The same turns and mirrors carry the whole set onto itself and the rows of a family onto each other. Which other rows belong to the same family as each row named below? List them in the order they appear above.
These 40 rows form 5 families of 8 rows each.
J_718: [ 1.82  1.47  0.15  0.39  1.14  2.64 -1.12  0.14  2.68  0.78  0.71 -1.02
  0.11 -0.18  1.06]
J_73: [-0.32 -0.83 -0.94  2.69 -0.13  1.32 -0.99  0.94  0.29  2.03 -0.42 -1.29
  2.76  1.24 -0.07]
J_684: [-0.82 -1.02 -3.12  1.06 -0.04  0.23 -3.38 -0.07 -0.68  1.40 -0.76 -0.60
  0.29 -0.71 -0.86]
J_637: [ 1.83 -0.88  1.94  1.56  0.95 -1.14  1.41 -0.24 -0.07 -1.78 -0.66 -1.21
 -0.05 -1.71 -0.13]
J_353: [ 1.53  1.41  0.20 -0.09  0.62  2.37 -0.88 -0.13  3.00  0.04  1.25 -1.21
  0.51  0.73  0.71]
J_411: [-0.57 -0.60  0.20  2.52  0.50  0.72 -2.21  1.81 -0.52  2.33 -1.09 -0.62
  2.34  0.17 -0.36]
J_869: [-0.99  0.44  0.06 -1.20 -0.93 -1.44 -0.71 -0.74 -2.17  0.99  0.62  1.40
 -0.54  2.58 -1.07]
J_886: [-0.94 -1.17 -0.27  2.75  0.58  0.24 -0.90  1.43 -0.42  2.50 -1.30 -0.62
  2.56 -0.31 -0.47]
J_88: [ 1.37  1.69  0.70  0.62  0.42  2.22 -0.98  0.50  2.76 -0.51  0.95 -0.83
  0.56  0.39  1.42]
J_74: [-1.09 -0.27 -0.40  3.71  0.98  0.51 -0.85  1.23 -0.40  1.92 -0.73  0.02
  1.99 -1.36 -0.44]
J_426: [ 0.89  1.10  0.21  1.13  0.03  0.59  1.92 -0.99 -1.59  1.00  2.79  1.23
  0.57  1.61 -0.74]
J_428: [ 1.84  0.81  1.08 -0.44  0.71  2.94 -1.35  0.24  2.22 -0.79  0.71 -0.64
  0.96  0.96  0.03]
J_260: [ 0.89 -1.29  1.66  1.95 -0.42 -2.00  0.94  0.10 -0.24 -1.61  0.65 -1.60
 -1.21 -0.93  0.09]
J_124: [-0.25  0.44  0.25 -0.98 -0.95 -0.94 -1.47 -1.83 -2.56 -0.21  1.00  1.42
 -0.20  1.97 -1.31]
J_788: [ 0.25  0.41 -0.10  0.58  0.62  0.43  1.77 -0.73 -2.01  1.40  2.52  1.05
  0.54  2.18 -0.59]
J_233: [ 0.21 -1.35 -1.08 -0.24  0.61 -1.46  1.33  0.24 -0.02 -0.38 -0.88 -0.08
 -3.09 -1.83 -0.85]
J_255: [ 0.21  0.79  0.02 -1.54 -0.29 -0.13 -0.51 -2.15 -2.43 -0.41  0.85  1.93
 -1.60  0.68 -0.78]
J_413: [ 0.90  0.28  1.02  0.34  0.25  0.47  2.15 -0.87 -2.05  1.22  1.96  1.14
 -0.04  2.04 -1.15]
J_137: [ 0.49 -0.41 -0.11  0.14  0.20 -2.31  0.09  0.57 -1.46 -1.06 -1.20  0.48
 -2.48 -1.90 -1.54]
J_719: [ 1.04  0.73  0.82  0.47  1.34  1.37 -0.21  0.50  3.61  1.21  0.53 -1.24
  1.32  0.01  0.79]
J_737: [-0.35  0.95  0.29 -1.08 -0.78 -1.33 -1.02 -2.49 -1.91  0.13  0.39  0.97
 -0.37  1.93 -1.72]
J_538: [ 0.12 -0.93 -0.25  2.54  0.89  0.79 -0.97  1.55 -0.89  2.58 -0.72 -0.07
  2.87 -0.53 -0.47]
J_375: [-1.47 -0.44 -2.34  1.89 -0.75 -0.99 -2.91  0.01 -0.08  1.92 -1.20 -0.61
  0.25 -1.07 -0.14]
J_250: [ 1.03 -0.46 -0.55  0.12  0.71 -1.43  1.45  0.23 -0.07 -0.62 -1.20  0.30
 -2.95 -2.40 -0.61]
J_354: [ 0.24  1.96  0.57 -1.98  1.29  0.95 -1.33 -0.06  2.35  1.12 -2.13  0.53
 -0.74  0.02 -0.30]
J_951: [-1.06 -0.97 -2.90  1.85 -0.49  0.59 -2.97  0.43 -0.47  1.36 -0.71  0.00
 -0.08 -1.26 -0.71]
J_998: [ 0.15 -0.74 -0.34  0.17  0.59 -2.34  1.99 -0.02 -0.19 -0.53 -1.00  0.62
 -2.18 -1.99 -0.99]
J_600: [-0.89 -0.04 -2.20  0.88 -0.50  1.56 -2.85  0.32 -0.68  1.85 -1.84  1.02
  0.17 -0.79 -1.66]
J_8: [-0.41  0.48  0.12  1.23  0.30  0.77  0.88  0.08 -2.07  0.13  2.91  1.41
  0.23  2.22 -0.82]
J_361: [ 1.66 -0.69 -0.95 -0.30  0.34 -1.82  1.19 -0.93  0.22 -0.43 -1.02 -0.95
 -2.57 -2.14 -0.11]
J_976: [ 1.22 -1.13  1.52  1.46  0.18 -1.96  1.13  0.35  0.21 -1.90 -0.38 -1.98
 -0.48 -0.78  0.42]
J_311: [-0.01  0.16 -0.35 -1.19 -1.20 -0.90 -0.41 -2.12 -1.97 -1.01  1.12  1.04
 -0.40  2.02 -1.42]
J_822: [ 0.71  0.17  1.25  0.27  0.55 -0.25  1.92 -1.41 -1.60  0.41  1.95  0.17
  0.93  2.51  0.51]
J_780: [ 1.42  1.12 -0.10 -2.82  0.61  1.54 -1.08 -0.10  2.23  1.56 -1.29  0.38
 -0.40  0.69 -0.52]
J_53: [ 1.01  1.81  1.08 -2.09  0.86  1.27 -1.65 -0.22  2.21  0.94 -1.71  0.89
 -0.05 -0.11 -0.78]
J_709: [ 1.06 -1.03  0.29  2.20  0.60 -2.17  2.16  1.07 -0.44 -0.93  0.68 -1.78
 -0.44 -0.12  0.15]
J_49: [ 0.53  1.21  0.30 -1.47  0.43  1.12 -2.87 -0.33  2.55  0.39 -1.15  0.60
 -0.75 -1.57 -0.67]
J_303: [ 1.03 -1.88  2.03  1.59 -0.23 -1.53  1.18  0.99 -0.12 -1.71 -0.12 -1.23
 -0.15 -0.92  0.17]
J_483: [-1.19 -0.35 -3.42  1.22  0.18  0.85 -2.65  0.96 -0.10  1.53 -0.70  0.22
  0.51 -0.60 -0.56]
J_69: [ 0.70  1.63  0.57 -1.84  1.05  0.94 -2.14 -0.41  2.41  0.54 -2.11  0.28
  0.72 -0.40 -0.06]

Which other rows belong to the same family as J_719? J_73, J_255, J_137, J_600, J_822, J_709, J_49
Which other rows belong to the same family as J_886? J_353, J_124, J_788, J_250, J_951, J_976, J_53
Which other rows belong to the same family as J_375? J_637, J_869, J_74, J_428, J_8, J_361, J_780

